128 stands for zero in the data rows.
Here are some numbered points:
[ 74 159 132  49 107 168 125 155  90  88  73 103 124  98  92 112 101 174
 255 152 109  73  75  59  14 173 130 255 137 131  92  96] 0
[102 130 138 107 128 141 129 130 105 158 150 145 129 158 148 138 121 152
 123 142  90 106 132 121 143 166 142 156 101 133 127 155] 1
[108  94  84 178 148  76 176 109 156 123 103 162 133  80 165 137 135 195
 153 187 128 129 207 140 185  94 193 158 110 192  96  97] 2
[ 88 204 144 125  94 134 185 132 138 122  30 124 119  72  77  91 103 184
 255 191  99 107 114 127  81 129 195 207 106 117 124  74] 3
[135 129 126 100 108 134 111 121 126 126 117 119 131 149 111 128 130 108
 110 108 125 138 111 120 110 134 114 108 128 127 135 129] 4
[130 154  50 174 147 145 166 131 173 126 155  80 140 114 105 100 153  77
 109 101 150 148 109 156 137 103 184  67  89 131 113 102] 5
[150 182 126 171 114 171 114 136 138 122 154  84 134 116 112 109 126  70
 157  98 159 133 103 165 127 125 157  79 113  73 141 154] 6
[101  55  87 133 171 114 180 141 136  90 115 117  90 117 143 157 144 128
 159 144 156 151 163 106 101  88 155 136 177 171 109  44] 7
[110 142 191 169 128 180 142 166 124 110 101  98  83  86 164 139  96 135
 255 208 144 165 185 205 144 103 208 118 182  90 140 104] 8
[182  89 177  70  97 144 161 146 127 130 109 160 115 190 125 135 134 106
  90 167 110 184 139 117 146 131  59 105 158 140 142 147] 9
[154 137  89 143 144 108 145 124 167 115 107 119 142  83 101 108 140 122
 100 104 161 141 109 141 121  82 112  99 134 153 129  90] 10
[156  85 135  62 103 155 201 156 123 137 116 143  93 207 130 151 145 106
 105 169 107 193 145 120 136 126 123  96 137 167 137 120] 11
[130 181 147 107  88 108  85 105 136 164 110 143 151 163 115 123 131 150
  88  94  96 123  99 159 110 142 168  99  76 132 149 152] 12
[172 115 144 164 154 139 150 145 164  99 117  97 127  73 105 115 129  50
 136 113 198 179 130 139 136  56  59  68 201 100 145  84] 13
[122 168 101 152 114 161  94 128 134  95 153  82 134 121 107 105 130  90
 142  80 140 111  85 152  94 154 159 103 115  89 125 148] 14
[140 144 118 155  65 146 152 136 131 103 113 109  98 168 140 135 137 127
 189 178 123 163 160 182 142 138 241 101 101 121 119 161] 15
[143 124 134 120 111 148 110 145 111 101 137 107 110 150 127 140 129 102
 152 115 151 138 117 131  98 131 130 114 149 109 133 142] 16
[114 112  88 141 153 114 153 128 143 153 152 141 130 130 141 143 140 122
  99 133 122 127 143 133 170 115 144 116 103 160 116 121] 17
[ 82  86  86 107 141 150 101 123  66 117 195 132  97 178 163 171 124 150
 115 105 103  70 131  98 128 193 152 160 110 141 110 168] 18
[171 178 140 186 106 116 101 114 173 126 113  83 166  97 115  92 136  82
 117  71 191 168 117 177 115  81 146  46 133  88 159 124] 19
[124 133  96 170 156 113 157 120 174 134 118 113 136  83 123 121 135 110
 122 123 155 153 147 157 149  74 154  80 132 143 131  76] 20
[166 139 187 127 127 147 107 129 112 147 155 154 118 140 112 123 123  88
 110 133 119 130 113 125 148 133  74 113 134  80 133 166] 21
[127  73 142 106 132 130 101 161 100  50 106  93  72 125 132 178 129 110
 209 117 192 152 132 112  37  84 125 143 225 124 125  70] 22
[ 59  96 148 164 190 114 104 144  99 115 132 129  94  71 174 165  95 182
 193 150 143  86 166 137 125 110 141 184 189 122 131  82] 23
[121 118  84 175 190 167 201 134 152 159 179 111 144  90 127 101 133  73
 101 132 134 129 138 123 202 113  99  99 112 120 120 108] 24
[162 119 110 110 129 109 122 109 141 140 130 140 150 149 103 113 148 113
  37  91 124 141 105 112 127 120  79  90 113 146 134 132] 25
[199 120 201  80  28  86 116 124 143  82  29 162 100 182 116 149 142 136
 154 167 141 211 158 165  87  93 145  92 173 145 145 138] 26
[128 122  92  96 118 114 104 121 121 133 152 131 135 176 120 139 146 124
  65  89 111 116  92 117 107 150 125 120  96 148 120 152] 27
[138  43  84  97 156 108 130 133 112  95 154 126 117 160 134 152 155 112
  68 101 150 141 130  74 107 117  73 124 167 166 112 104] 28
New points follow, each followed by the numbers of its two nearest points above by angle, nearest first.
[119 166 179 111 105 132 141 135 128 127  59 142 113  96 110 130 106 162
 217 168 124 128 133 145  99 115 154 164 138 127 138 104] 3 8
[109 194 126 168 115 104  60  95 136 155 137 123 166 111 129 108 118 154
 109  84 114  83 106 160 133 150 170 124  73 105 138 167] 12 14
[117  75 109 138 185 156 188 151 126 129 163 127 116 107 142 130 128 102
 130 162 137 134 155  96 171 118  77 140 159 134 113  99] 24 7
[113 166  58 174 146 143  87 110 128 125 197  89 150 117 126 108 135 107
  87  55 136  82  86 143 133 154 164 102  74 107 118 164] 14 5
[140 142 147 162 138 162 201 136 155 177 161 141 151 125 147  97 123 106
 126 181 103 146 165 147 224 147 125 116  89 114 125 163] 24 17
[155 134 179 122 131 126  97 118 120 144 137 151 141 124 126 119 121 123
  97 117 123 120 122 118 143 134  64 127 137 103 141 155] 21 25
[147  93 115  87 112 128 149 134 122 118 118 129 110 176 124 146 145 117
 100 127 127 161 128 116 107 123 124 107 136 158 127 118] 11 9
[152 195 134 154 100 123 127 125 183 147  94  96 145 126 106 108 139 101
 117 103 145 181 108 213 116  84 194  35 104 119 162 110] 19 5
[159 195 123 118  81 126 138 126 167 154  75  95 146 143 101 111 143 109
 115  98 144 188 105 181 101  81 194  37  91 138 165 101] 19 5
[121 192 181 101  68 133  83 125 123 163 111 137 148 170 120 128 111 131
 127 116  92 125  96 154 122 162 147 117  95  98 162 182] 12 1
[ 36  94 213  56 169 129 130 167  92 150  66 170  63 121 159 219  80 196
 235 189 101 117 161 130  82 106 137 206 210 165 158  48] 23 22
[156 151 104 136 134  99  96 117 154 127  99 112 167  72 118 104 133 142
 108 103 161 138 114 145 114  82 111 114 128 152 123  98] 10 19
[161  89 144 147 106 104 164 144 138 104 142 149 135 160 156 128 142 142
 120 156 146 141 154 105 145 147  97 164 144 137 117 174] 9 11
[137 184 129 127  97 119  88 103 140 156 133 124 157 154 114 111 132 123
  79  81 111 120  89 157 122 146 152  87  78 114 145 164] 12 27
[147 129 164 139 116 116  98 129 133 120 123 134 133 122 117 116 121 108
 117 138 131 137 123 135 136 125  86 122 156  98 129 148] 21 13
[160 148 170 119 121 178 147 146 122 158 168 130 136 151 122 110 120  79
 101 138 114 139 110 127 169 157  68 102 123  81 149 181] 21 9
[ 44 189 152 117 131 145 132 127 128 148  74 126 138  69 138 136  82 203
 236 155  99  82 138 159 112 150 192 196 117 137 144 103] 3 0
[147 148 154 130 125  91 117 102 153 163 116 166 167 124 126 105 128 150
  53 130 104 132 126 140 170 129  81 110 109 137 142 151] 25 12
[ 69 115 115 164 194 184 130 159  88 121 190  93 106  78 152 132 102 121
 204 141 141  67 132 100 137 149 121 189 154  86 109 117] 23 0
[116 133  79 167 155 104  70 108 135 108 170 108 149  99 125 128 136 115
 103  57 163  84 102 119 106 124 131 133 118 125 110 132] 14 27
[175  84 176  68  95 132 134 150 116 113 131 150 115 198 129 140 139 103
  90 151 117 167 123 106 120 147  54 125 165 127 132 161] 9 11
[166  80  82 144 138 147 111 133 102  75 194  97 123 142 128 126 148  70
 100  87 176 116 112  73 119 141  70 126 153 105 101 161] 28 16
[121 140 152 138 128 102  94 121 140 130 106 131 133 107 127 136 119 140
 131 111 140 127 125 148 113 107 132 122 145 122 145 114] 19 23
[119 140 108 164 145  94  51 109 124 111 153 113 153  89 128 122 126 132
 105  63 160  79 100 115 100 124 107 142 133 108 124 138] 14 19
[135 164  83 189 156 183 212 123 153 170 169 115 149 102 137  65 130 125
  94 172  85 136 146 170 232 151 165  82  59 116 121 147] 24 17
[128 173 151 122 112  56  61  78 152 169  92 168 180 118 119 113 124 182
  48  84  96 104 107 146 123 128 120 122  88 147 147 144] 12 25
[146 123 120 131 138 104 130 127 129 130 147 136 137 140 121 122 142 134
  77  98 137 117 107 106 120 123  90 126 122 129 133 134] 25 27
[125 154 140 153 143 172 168 141 136 155 138 113 116 112 138 122 121 107
 164 155 129 143 147 163 165 114 162  98 121 112 139 120] 8 15
[ 40  86 207  84 184 110 125 159  98 150  79 167  87  99 159 196  83 192
 223 176 113 103 160 105  88 104 109 223 210 151 147  44] 23 0
[132 177 141 119 100 109  99  96 143 171  98 141 159 126 113 123 122 134
  97 101 113 132 121 150 144 114 143  88  91 131 153 137] 12 19
[103 134 151 109 116 150 122 127  90 163 159 145 121 177 154 147 119 146
 140 143  92 104 136 109 138 174 165 163  86 124 123 169] 1 18
[102 114 163 146 146 103  98 138 103 131 128 145 127  93 148 137 103 165
 161 152 132  93 137 100 130 130  86 194 165 107 130 130] 23 0
[ 57  90 219  91 185 109 133 151 102 154  86 168  99 100 153 177  95 191
 205 170 112 105 150  84  79 109  97 228 201 140 145  52] 23 0
[191  69 146  81  59 104 118 141 109  53  84 134  89 192 132 160 150 129
 141 152 157 181 149 117  78 118 121 126 181 149 118 143] 26 22
[106  81 107  93 122 149  96 141  64 110 183 121  99 198 166 162 133 143
 119 117 113  95 124  91 104 185 141 163 129 132 111 171] 18 1
[127 125  87 112 114 124  98 109 102 131 167 122 136 180 136 134 146 131
  77  82 115 103 107 107 117 162 152 123  80 139 113 164] 27 18
